The rows below fall into families. The same turns and mirrors carry the whole set onto itself and the rows of a family onto each other. For each named row, which other rows are in its family? Write them in the order they are listed.
These 30 rows form 5 families of 6 rows each.
Z345: | -0.08 | +1.93 | +3.83 | -2.04 | -0.50 | +1.56 | -1.33 | +1.54 | -1.45 | -1.13 | +1.42 | -0.77 | +2.00 | +0.62 |
Z40: | -0.98 | -4.80 | +4.25 | +0.48 | -0.19 | -2.63 | -2.40 | -1.97 | +2.14 | +0.68 | +1.87 | +0.33 | -1.08 | +4.40 |
Z115: | -2.42 | -0.63 | +2.44 | +0.69 | -1.56 | +0.82 | -1.87 | -1.12 | +0.93 | +2.56 | +2.64 | -0.28 | -0.52 | +0.88 |
Z987: | +0.09 | -2.78 | +3.40 | +1.58 | +0.08 | +1.82 | -1.04 | -0.65 | +1.23 | -4.26 | -2.76 | -0.43 | +1.06 | -1.24 |
Z727: | -1.77 | -1.06 | +2.76 | -0.77 | -1.53 | +2.08 | +0.06 | +0.41 | +0.56 | -1.93 | +0.83 | -3.59 | -0.34 | +0.12 |
Z458: | +0.43 | -0.60 | +3.85 | -1.59 | -3.14 | +0.23 | -2.61 | +0.68 | +1.10 | +0.34 | +1.66 | +1.68 | +1.42 | +4.93 |
Z474: | +1.42 | +0.92 | +0.92 | +0.28 | +0.89 | -0.90 | -2.69 | -0.29 | +2.23 | -2.72 | -2.81 | +2.11 | +3.36 | +4.05 |
Z794: | -2.88 | +0.63 | +5.17 | -1.19 | -0.07 | +2.63 | -1.07 | +0.31 | +0.87 | -1.40 | +3.01 | -1.00 | -0.60 | +0.44 |
Z872: | +1.43 | -3.19 | +6.44 | -0.34 | +3.00 | -2.98 | -1.79 | +0.36 | +4.36 | -0.18 | +1.36 | +0.83 | -0.40 | +4.69 |
Z705: | +2.09 | -2.03 | +6.40 | -1.94 | +0.86 | -2.99 | -0.78 | +0.90 | +0.35 | -1.57 | +0.40 | +1.92 | -0.74 | +4.78 |
Z895: | -0.03 | -2.56 | +3.94 | -2.22 | -1.75 | +0.71 | -1.92 | -0.83 | +2.56 | +1.02 | +3.56 | -1.85 | -2.04 | +2.82 |
Z524: | -1.23 | -1.77 | +3.35 | -1.30 | -1.59 | +3.11 | -2.11 | -1.02 | +0.80 | -1.85 | +1.78 | -2.18 | -0.79 | -0.83 |
Z322: | -1.24 | -1.34 | +4.46 | -0.75 | -0.59 | +0.35 | -2.25 | +0.48 | +3.74 | +1.44 | +4.23 | +0.63 | -0.25 | +4.30 |
Z111: | +2.02 | +0.66 | +4.50 | +0.44 | +5.11 | -2.74 | -0.87 | +0.94 | +4.51 | -0.46 | -2.10 | -0.89 | +1.09 | +1.85 |
Z343: | -0.05 | -1.18 | +2.29 | +0.43 | +0.54 | +2.89 | -2.67 | -2.39 | +1.79 | -4.10 | -2.01 | -0.61 | +0.77 | -1.62 |
Z222: | -2.31 | -0.25 | +5.31 | +0.14 | +0.08 | +2.55 | -2.24 | -1.72 | +1.81 | -5.13 | -1.90 | -0.09 | +0.90 | +0.48 |
Z48: | +2.82 | -0.69 | +1.91 | +2.44 | +2.27 | +0.79 | -1.72 | -1.57 | +3.98 | -1.12 | -3.07 | +1.96 | +2.41 | +0.50 |
Z735: | +2.37 | +0.20 | +1.31 | +0.93 | +3.43 | +0.25 | -2.30 | -2.62 | +4.06 | -2.32 | -3.55 | +0.34 | +0.95 | +0.11 |
Z187: | +2.55 | -2.62 | +4.61 | -1.96 | +1.66 | -2.33 | -1.40 | -1.49 | +4.13 | +1.17 | +1.73 | -0.64 | -2.49 | +4.56 |
Z185: | -1.80 | -0.23 | +5.49 | +0.26 | +1.02 | +1.49 | -1.27 | -2.74 | -1.23 | -1.42 | -0.21 | -0.73 | -0.46 | -1.89 |
Z496: | +2.23 | -1.96 | +5.83 | -2.10 | +2.58 | -1.30 | -0.43 | -2.80 | +2.91 | -0.20 | +2.26 | -0.13 | -1.32 | +5.77 |
Z404: | +0.93 | +1.48 | +1.60 | +0.97 | +3.33 | -2.03 | -2.33 | -2.97 | +3.47 | +1.29 | -2.50 | -1.75 | +2.33 | +2.33 |
Z423: | +4.10 | +0.61 | +3.93 | +0.00 | +5.29 | -1.08 | -0.18 | -1.69 | +3.58 | +1.04 | -0.07 | +0.93 | +0.43 | +2.30 |
Z389: | -0.14 | +1.55 | +2.55 | +1.44 | +1.71 | +0.50 | -2.50 | -0.93 | +4.76 | -2.49 | -4.15 | -0.19 | +2.69 | +1.55 |
Z347: | +2.51 | +2.08 | +2.55 | -1.05 | +3.38 | -3.11 | -0.01 | +1.99 | +1.14 | -0.10 | -0.84 | +0.69 | +0.72 | +3.01 |
Z776: | +0.96 | -2.02 | +4.68 | -0.32 | +4.78 | -4.44 | -0.76 | -1.35 | +1.60 | +0.50 | +0.13 | -2.28 | -0.65 | +2.54 |
Z377: | -0.88 | -1.53 | +3.20 | -1.98 | -2.02 | +0.87 | -0.92 | -1.57 | +2.64 | +0.01 | +2.91 | -2.23 | -0.74 | +5.32 |
Z3: | -0.41 | -0.93 | +4.26 | +1.29 | +0.97 | +0.51 | -3.41 | -5.17 | +1.82 | -2.55 | -3.62 | +0.41 | +2.00 | +1.36 |
Z394: | +0.47 | -0.69 | +4.66 | -1.09 | +1.03 | +0.51 | -2.18 | -0.48 | -1.18 | -5.63 | -1.73 | +0.86 | +2.45 | +1.50 |
Z223: | +3.78 | -0.44 | +3.04 | -0.46 | +4.69 | -2.55 | -1.16 | -1.95 | +4.66 | +0.03 | -1.55 | -0.06 | -1.07 | +2.61 |

Same family as Z111: Z794, Z872, Z322, Z222, Z389
Same family as Z727: Z987, Z48, Z496, Z423, Z377
Same family as Z345: Z458, Z474, Z705, Z347, Z394

The rows below fall into families. The same turns and mirrors carry the whole set onto itself and the rows of a family onto each other. For each named row, which other rows are in its family? Write them in the order they are listed.
These 32 rows form 4 families of 8 rows each.
Z609: | -0.22 | +0.50 | -5.44 | +1.75 | +0.67 | +0.98 | +1.12 | +2.85 | -1.41 | -1.20 | -0.81 |
Z293: | +1.74 | +2.62 | +1.23 | +0.19 | +0.93 | -1.70 | -0.48 | -0.37 | -2.83 | +2.40 | +0.42 |
Z189: | -3.20 | +1.79 | +2.07 | +2.38 | +0.47 | -1.51 | +3.68 | -0.86 | -0.56 | -2.52 | -1.89 |
Z556: | -0.83 | +3.45 | -0.95 | +1.51 | +1.51 | -3.07 | +2.89 | +0.78 | -3.28 | -0.99 | -2.64 |
Z658: | +0.50 | +3.52 | -1.76 | +1.37 | +0.83 | -3.03 | +2.96 | -0.81 | -2.81 | -0.91 | -0.88 |
Z200: | -0.35 | +1.15 | +3.40 | -0.91 | +0.74 | -1.74 | -1.33 | -1.62 | +0.19 | -1.71 | +1.35 |
Z614: | -3.71 | -1.82 | -0.58 | +2.73 | +0.61 | +1.17 | +1.23 | +2.76 | +0.64 | -3.03 | -2.37 |
Z535: | -3.31 | +2.19 | +2.60 | +0.76 | +1.20 | -2.18 | +2.68 | -1.26 | -0.19 | -2.38 | -1.58 |
Z694: | -3.70 | -1.00 | -1.34 | +2.14 | -0.11 | +2.66 | +2.19 | +1.90 | +0.18 | -3.32 | -1.28 |
Z958: | +1.21 | -0.44 | -2.38 | +1.42 | +0.88 | +1.24 | -3.00 | +2.22 | -0.66 | +1.94 | +0.07 |
Z201: | -1.44 | +0.46 | -4.51 | +2.75 | +1.42 | -0.23 | +0.40 | +3.31 | -1.09 | -1.31 | -2.95 |
Z331: | +1.49 | -1.42 | -3.02 | +0.54 | +0.83 | +0.89 | -1.99 | +3.37 | -1.65 | +0.29 | +0.09 |
Z212: | -0.71 | +3.79 | -2.62 | +0.80 | +1.37 | -2.84 | +2.75 | -0.17 | -2.36 | -1.89 | -1.62 |
Z739: | -0.55 | +1.09 | +4.06 | +0.68 | +0.43 | -1.41 | -0.52 | -2.01 | +0.36 | +0.06 | +0.77 |
Z917: | -1.05 | +0.33 | +4.21 | -0.67 | +0.76 | -0.32 | -1.04 | -1.08 | +0.18 | +0.45 | +0.93 |
Z887: | -1.19 | +0.57 | -5.33 | +1.80 | +0.83 | +1.33 | +1.26 | +2.62 | -1.31 | -1.31 | -1.59 |
Z340: | -1.54 | +1.02 | +4.06 | +0.70 | +0.67 | -1.27 | -0.31 | -2.25 | +0.58 | -0.09 | +0.05 |
Z393: | -0.83 | +0.56 | -4.57 | +2.37 | +0.62 | +0.16 | +2.55 | +2.76 | -2.35 | -1.73 | -2.00 |
Z420: | -2.27 | -2.35 | +0.57 | +0.92 | +0.59 | +2.70 | -1.97 | +1.66 | +1.75 | -0.24 | +0.01 |
Z734: | -4.54 | -0.50 | -1.07 | +2.32 | +0.97 | +0.85 | +1.77 | +1.46 | +1.36 | -3.13 | -2.53 |
Z554: | +1.87 | +2.58 | +0.45 | -1.50 | +1.31 | -2.35 | -0.69 | -0.25 | -2.88 | +0.68 | +0.80 |
Z752: | -4.09 | -2.03 | +0.03 | +2.24 | +0.83 | +1.49 | +0.65 | +2.24 | +0.92 | -2.43 | -2.58 |
Z779: | -2.98 | +2.62 | +0.77 | +1.69 | +0.21 | -1.32 | +3.10 | -2.00 | +0.08 | -3.50 | -0.75 |
Z245: | +2.10 | -0.19 | -2.33 | -0.37 | +0.59 | +1.14 | -1.61 | +2.50 | -2.08 | +1.15 | +1.36 |
Z629: | -1.02 | -2.51 | +1.37 | -0.43 | +0.33 | +2.29 | -2.33 | +2.25 | +0.25 | -1.54 | +0.85 |
Z507: | -1.66 | -2.25 | +2.09 | +0.79 | +0.80 | +1.17 | -2.88 | +0.90 | +1.64 | -0.31 | -0.19 |
Z445: | -0.07 | +3.40 | -3.32 | +1.03 | +1.20 | -2.77 | +2.80 | +0.51 | -2.47 | -2.06 | -1.20 |
Z787: | +2.25 | +2.69 | -0.21 | -1.14 | +1.12 | -2.63 | +0.10 | +0.17 | -3.10 | +0.29 | +0.97 |
Z221: | -1.06 | -2.46 | +1.46 | +1.13 | +0.57 | +1.31 | -2.96 | +1.49 | +1.66 | -0.51 | +0.28 |
Z848: | +1.38 | -0.63 | -2.23 | -0.47 | +0.79 | +1.77 | -2.14 | +2.60 | -1.90 | +1.33 | +0.79 |
Z899: | -3.97 | +1.26 | +1.99 | +2.27 | +0.71 | -0.97 | +3.31 | -0.92 | -0.11 | -2.26 | -2.33 |
Z546: | +2.77 | +1.60 | -0.24 | -0.53 | +1.00 | -2.26 | -1.59 | -0.19 | -2.16 | +1.09 | +1.21 |

Same family as Z201: Z293, Z556, Z200, Z694, Z958, Z779, Z629
Same family as Z614: Z189, Z212, Z739, Z887, Z554, Z221, Z848
Same family as Z899: Z609, Z340, Z752, Z245, Z507, Z445, Z787

